[[-39  25  24  -4  23 -15 -24  52 -19  15  45 -15   2  28]
 [-33  28  42 -20  15  -6 -32  25 -41  26  28 -22  16  21]
 [ -9   6   4 -52  -1   7  28   1 -19 -43  13 -47 -45   4]]
->
[[ -9 -33 -39]
 [  6  28  25]
 [  4  42  24]
 [-52 -20  -4]
 [ -1  15  23]
 [  7  -6 -15]
 [ 28 -32 -24]
 [  1  25  52]
 [-19 -41 -19]
 [-43  26  15]
 [ 13  28  45]
 [-47 -22 -15]
 [-45  16   2]
 [  4  21  28]]

[[-48 -30  24 -55  -1 -29  42   0]
 [-45   4  14  17  -2  -6   1  -9]]
->
[[-45 -48]
 [  4 -30]
 [ 14  24]
 [ 17 -55]
 [ -2  -1]
 [ -6 -29]
 [  1  42]
 [ -9   0]]

[[ -5 -22 -26 -18   0  42 -15   9]
 [-26   8  -5   6  -4   9  -1   8]]
->
[[-26  -5]
 [  8 -22]
 [ -5 -26]
 [  6 -18]
 [ -4   0]
 [  9  42]
 [ -1 -15]
 [  8   9]]

[[ 34 -44 -49   9 -40 -28]
 [-41  30  -5 -28  -5 -23]
 [ 27 -55 -47  -7 -33 -11]
 [ -2 -16 -12 -21  -3 -10]]
->
[[ -2  27 -41  34]
 [-16 -55  30 -44]
 [-12 -47  -5 -49]
 [-21  -7 -28   9]
 [ -3 -33  -5 -40]
 [-10 -11 -23 -28]]

[[ 43  12  -6  16  26  -9]
 [-13 -27   9 -43 -24 -32]
 [-34   1   1   3 -14  17]
 [ -3  23  -7  37  14  29]
 [-34   5   0   9 -12  20]
 [ -2  30 -12  38  15   9]
 [ -5  29 -11  38  13  10]
 [  3 -19   7 -27 -10 -15]
 [ 43  -1  -2  -4  18 -24]
 [-34  -2   2  -1 -16  15]]
->
[[-34  43   3  -5  -2 -34  -3 -34 -13  43]
 [ -2  -1 -19  29  30   5  23   1 -27  12]
 [  2  -2   7 -11 -12   0  -7   1   9  -6]
 [ -1  -4 -27  38  38   9  37   3 -43  16]
 [-16  18 -10  13  15 -12  14 -14 -24  26]
 [ 15 -24 -15  10   9  20  29  17 -32  -9]]

[[-29 -10  11   3  11  14   1 -16]
 [ 29   9 -41 -31  11 -33  21   8]
 [ 21  12 -17 -21 -14 -17  -7  22]
 [ 28  23 -26 -38 -16 -41  11  19]
 [ 22  -5 -27 -20  -7 -14   2   5]
 [ -3 -12  11  -5 -16  -8   3 -17]
 [  7 -13   4  14  -6  11   2  -1]
 [  9  19  10   1  -2 -12  10  13]
 [ 40  28  -8 -18 -23 -33   4  35]
 [ -4  -1  14  12   1   4   6  -4]
 [ 38  35  -7 -31 -38 -46   5  35]]
->
[[ 38  -4  40   9   7  -3  22  28  21  29 -29]
 [ 35  -1  28  19 -13 -12  -5  23  12   9 -10]
 [ -7  14  -8  10   4  11 -27 -26 -17 -41  11]
 [-31  12 -18   1  14  -5 -20 -38 -21 -31   3]
 [-38   1 -23  -2  -6 -16  -7 -16 -14  11  11]
 [-46   4 -33 -12  11  -8 -14 -41 -17 -33  14]
 [  5   6   4  10   2   3   2  11  -7  21   1]
 [ 35  -4  35  13  -1 -17   5  19  22   8 -16]]

[[-33 -48 -49]
 [  9 -40 -55]]
->
[[  9 -33]
 [-40 -48]
 [-55 -49]]

[[  0   0  -7   1  -3  -2  -2   2   0  -1   1  -1   1]
 [ -5 -31   6  24   0  -2  30   6  -4  -6   5  -1   0]
 [ -5 -19   2  24  -1   0  13   6  -3  -4   1  -1  -5]
 [  0   7   2   4  -4   2   1   3   1   1  -1  -1  43]
 [ -4   2  -2   2 -11 -55 -13  -8  51  -5  34  -2   1]
 [  5  -1   9   8   7   3   6   4   3   8   7   1  10]
 [  2   0  42   3   5   8   0  -3   9   2   1   0  -5]]
->
[[  2   5  -4   0  -5  -5   0]
 [  0  -1   2   7 -19 -31   0]
 [ 42   9  -2   2   2   6  -7]
 [  3   8   2   4  24  24   1]
 [  5   7 -11  -4  -1   0  -3]
 [  8   3 -55   2   0  -2  -2]
 [  0   6 -13   1  13  30  -2]
 [ -3   4  -8   3   6   6   2]
 [  9   3  51   1  -3  -4   0]
 [  2   8  -5   1  -4  -6  -1]
 [  1   7  34  -1   1   5   1]
 [  0   1  -2  -1  -1  -1  -1]
 [ -5  10   1  43  -5   0   1]]

[[ 17   5 -23 -14  23   0   6  -3]
 [-29  39 -21  31  10  -1 -25   0]
 [ 26   8 -20  23  32   0  37   1]
 [-19 -18 -12  -6  36  52  -2  -9]
 [  4  23  12  -4  50  -7   4  34]
 [-17 -36 -11  44  19   0  14   7]
 [-27  14   6  26  24  -3  14 -24]
 [  2  33  13  -9  46   0   7  32]
 [ 20   5 -14  19  17  -2 -19 -13]]
->
[[ 20   2 -27 -17   4 -19  26 -29  17]
 [  5  33  14 -36  23 -18   8  39   5]
 [-14  13   6 -11  12 -12 -20 -21 -23]
 [ 19  -9  26  44  -4  -6  23  31 -14]
 [ 17  46  24  19  50  36  32  10  23]
 [ -2   0  -3   0  -7  52   0  -1   0]
 [-19   7  14  14   4  -2  37 -25   6]
 [-13  32 -24   7  34  -9   1   0  -3]]
---
[[-10   5  16  10 -29]
 [ 19  26  31  11 -14]
 [-26  -9 -41  27   4]
 [-10 -28  17  -7  37]
 [ 39  21  54  -2  -5]]
->
[[ 5 16]
 [26 31]]

[[ -5 -12 -11   0  -9]
 [ 22  39 -23  13  22]
 [ 49 -37  36  37  23]
 [ -2  20  29 -28  41]
 [ 15  10   7 -25  -2]]
->
[[-12 -11]
 [ 39 -23]]

[[-21 -16  17   7  30]
 [-25   3  15  15 -20]
 [ -1 -15  29  22 -44]
 [-22 -19 -12   4 -39]
 [  2 -38  25  12 -37]]
->
[[-16  17]
 [  3  15]]

[[  6  52  -4  -2]
 [-54  -1 -18  16]
 [ 31  15  -4   2]]
->
[[ 52  -4]
 [ -1 -18]]

[[ 39 -10 -10 -38   6]
 [ 23  -3   3  42 -17]
 [  9  -5   7 -16 -30]
 [-48   7 -18 -32 -27]
 [  1   2   0  -8  -3]]
->
[[-10 -10]
 [ -3   3]]

[[ -8   8   6   4]
 [-45 -15   9   7]]
->
[[  8   6]
 [-15   9]]
